Named turns come first, each shown by rows before and after it. Which turns, in which order, take the first row of each pair that follows to the second? Write the first one first, as in the answered first pair.
F:
[.05 -.62 -.15 -.11 -.25 .13 .36 .23 -.33 .25 .00 .06 .09 -.13 .15 .03 -.10 .03 -.16 -.10 -.56 -.30] |-> [-.07 -.66 .27 -.13 -.05 .14 .22 -.02 -.31 .32 .27 .19 .11 -.04 .23 -.04 -.08 .01 -.03 -.15 -.62 -.07]
[-.13 .29 -.26 .13 -.18 -.36 .01 -.09 .00 -.29 .26 -.10 .33 -.09 .02 .24 -.03 -.18 .21 .05 .21 -.13] |-> [.00 .12 -.41 .08 -.26 -.33 .31 .12 -.06 -.24 -.04 .02 .22 .10 .07 .17 .15 -.12 .16 .13 .21 -.25]
[-.05 .00 -.09 .24 .33 .17 -.29 -.11 .15 .06 .35 -.07 .10 -.13 .13 .60 -.07 .19 -.08 .25 -.29 .02] |-> [.14 -.04 -.46 .25 .15 .17 -.08 .14 .10 .05 .05 -.11 .01 -.11 .09 .53 -.04 .24 -.21 .32 -.26 -.16]
J:
[-.07 .12 -.32 .12 .06 -.06 -.39 -.16 .02 -.11 .18 -.10 .15 -.41 .08 .19 -.21 .11 -.04 -.02 -.10 .14] |-> [.14 .09 -.19 -.12 -.12 -.41 .04 .15 .06 -.25 -.33 -.08 .20 -.02 -.14 -.19 .12 -.08 -.06 -.18 .31 .10]
[.22 .15 .14 -.15 .22 .17 -.08 -.44 .35 -.31 -.02 -.18 -.12 .10 -.05 .01 .01 -.15 -.11 -.06 .09 .05] |-> [.22 .19 .09 -.08 .22 .17 -.21 -.43 .40 -.28 .09 -.20 -.13 .03 -.06 .16 -.03 -.13 -.08 -.06 .06 .07]
[.03 -.16 -.27 .03 -.09 -.17 .08 .17 -.04 .00 .04 .05 -.05 .08 .09 -.25 -.04 .05 -.18 .16 -.02 -.14] |-> [-.02 -.20 -.07 .00 -.01 -.05 .05 .15 -.10 .05 .05 .11 -.14 .11 .10 -.26 .02 .10 -.17 .17 -.11 -.11]
E:
[.08 -.18 -.13 .30 -.03 .10 .07 .05 .11 -.15 -.08 .28 .21 .13 .55 .50 .15 .09 .15 .07 .51 .20] |-> [.05 -.06 -.33 -.04 -.57 -.15 .34 .14 .00 -.29 -.35 .03 .39 -.21 .20 -.20 .09 -.23 -.04 -.16 .26 -.17]
[-.39 -.17 .41 -.29 .13 .30 -.70 -.51 .19 .10 .54 .28 -.23 -.21 -.09 .00 .19 .02 .11 .08 -.26 .38] |-> [-.02 -.35 -.57 .05 -.01 .29 -.24 .15 .24 .16 .09 .42 -.39 -.01 .27 .64 .42 .30 .05 .44 -.03 -.05]
[.05 -.22 -.29 .03 -.05 .36 .10 .09 -.23 .13 .22 .07 -.03 -.27 .21 .19 -.05 .19 -.07 .13 -.44 -.31] |-> [-.05 -.25 -.05 -.10 -.10 .33 .04 -.10 -.22 .17 .26 .01 .07 -.38 .09 -.13 -.13 .07 -.06 .02 -.58 -.31]
Then:
(2 to 3 turns a pair)
[.04 -.19 .04 -.15 -.05 -.08 .46 .19 .08 .09 -.29 .19 -.01 .35 .19 .10 .34 .17 .05 .12 .30 -.07] |-> [-.03 -.30 -.25 -.23 -.23 .20 .42 .15 -.09 .17 -.19 .05 -.03 -.09 .14 -.06 .14 .20 -.10 .20 -.18 -.34] | J, E
[-.31 -.03 .18 -.03 -.17 -.31 -.12 -.34 -.11 .00 .50 .18 .32 -.10 .14 -.15 -.12 -.23 .20 -.11 -.01 .11] |-> [-.23 .12 .14 .12 -.05 -.34 -.27 -.30 .07 -.09 .44 .08 .28 -.07 .11 .15 -.12 -.14 .27 -.10 .23 .23] | J, F, E
[.01 .16 -.01 .28 .33 .29 -.47 -.18 .01 .18 .37 .02 -.10 -.09 -.05 .46 -.08 .11 .15 .04 -.08 .14] |-> [.30 -.08 -.32 -.01 -.11 .00 .37 .36 -.07 .05 -.46 -.01 -.11 .22 -.29 -.09 .27 -.08 -.13 .01 .12 -.23] | E, J
[.25 .01 .15 .16 .26 .31 .11 .29 .10 .17 -.51 .10 -.22 .56 .15 .15 .04 .03 -.08 -.02 .38 .07] |-> [.11 -.03 -.40 .03 -.19 .38 .19 .38 -.03 .17 -.59 -.08 -.11 -.08 -.01 -.16 -.16 -.02 -.30 -.01 -.06 -.39] | J, E
[-.12 .25 -.71 -.07 -.34 -.01 -.09 .14 .12 -.12 -.05 -.23 .08 -.61 -.13 -.16 -.31 -.08 -.35 .00 .06 -.32] |-> [-.18 .48 -.02 -.13 -.15 -.40 -.19 -.10 .25 -.31 -.02 -.20 .22 -.32 -.34 -.35 -.25 -.28 -.15 -.34 .51 .11] | E, J
[.01 -.24 .21 .00 .12 -.19 .18 .04 -.10 .16 .00 .38 .09 .41 .35 .05 .31 -.05 .19 -.02 .16 .03] |-> [-.09 -.36 .11 -.08 .13 .19 .04 -.09 -.26 .32 .19 .33 .03 .09 .32 -.07 .18 .07 .02 .11 -.35 -.08] | E, J
[.16 -.13 -.31 .00 -.27 -.27 .22 .21 .11 .10 -.24 .05 -.02 .18 .15 -.15 .26 .05 .17 .13 .00 -.16] |-> [-.01 .02 -.06 -.08 -.28 -.26 -.05 -.05 .11 -.09 -.10 -.20 .07 -.19 -.12 -.58 .01 -.08 .09 -.14 -.14 -.11] | E, F, F
[.12 .31 -.45 .05 -.26 .22 -.06 .25 .08 .10 -.29 -.39 -.26 -.50 -.25 .03 -.06 -.06 -.24 -.14 .08 -.44] |-> [.18 .33 -.17 -.14 -.19 .26 -.03 .23 .10 .11 -.36 -.41 -.27 -.46 -.38 -.18 .02 -.06 -.31 -.18 -.03 -.35] | E, F
[-.26 .04 -.33 .11 -.20 -.08 .06 -.08 -.06 -.04 .30 .15 .26 -.11 .19 .10 -.20 -.18 .26 .04 -.07 -.23] |-> [-.31 .00 -.03 -.04 -.16 -.04 .07 -.14 -.13 -.03 .34 .14 .30 -.07 .11 -.22 -.19 -.32 .23 -.09 -.15 -.17] | F, E
[.17 .33 .16 -.08 .05 .17 -.14 .08 -.14 -.20 -.20 -.08 -.16 -.22 -.19 -.44 -.09 .20 -.20 -.17 .04 -.10] |-> [.19 .24 .33 -.19 .14 .17 -.04 -.02 -.16 -.13 -.20 .13 -.21 .02 -.12 -.55 .00 .23 -.16 -.12 .00 -.02] | F, F
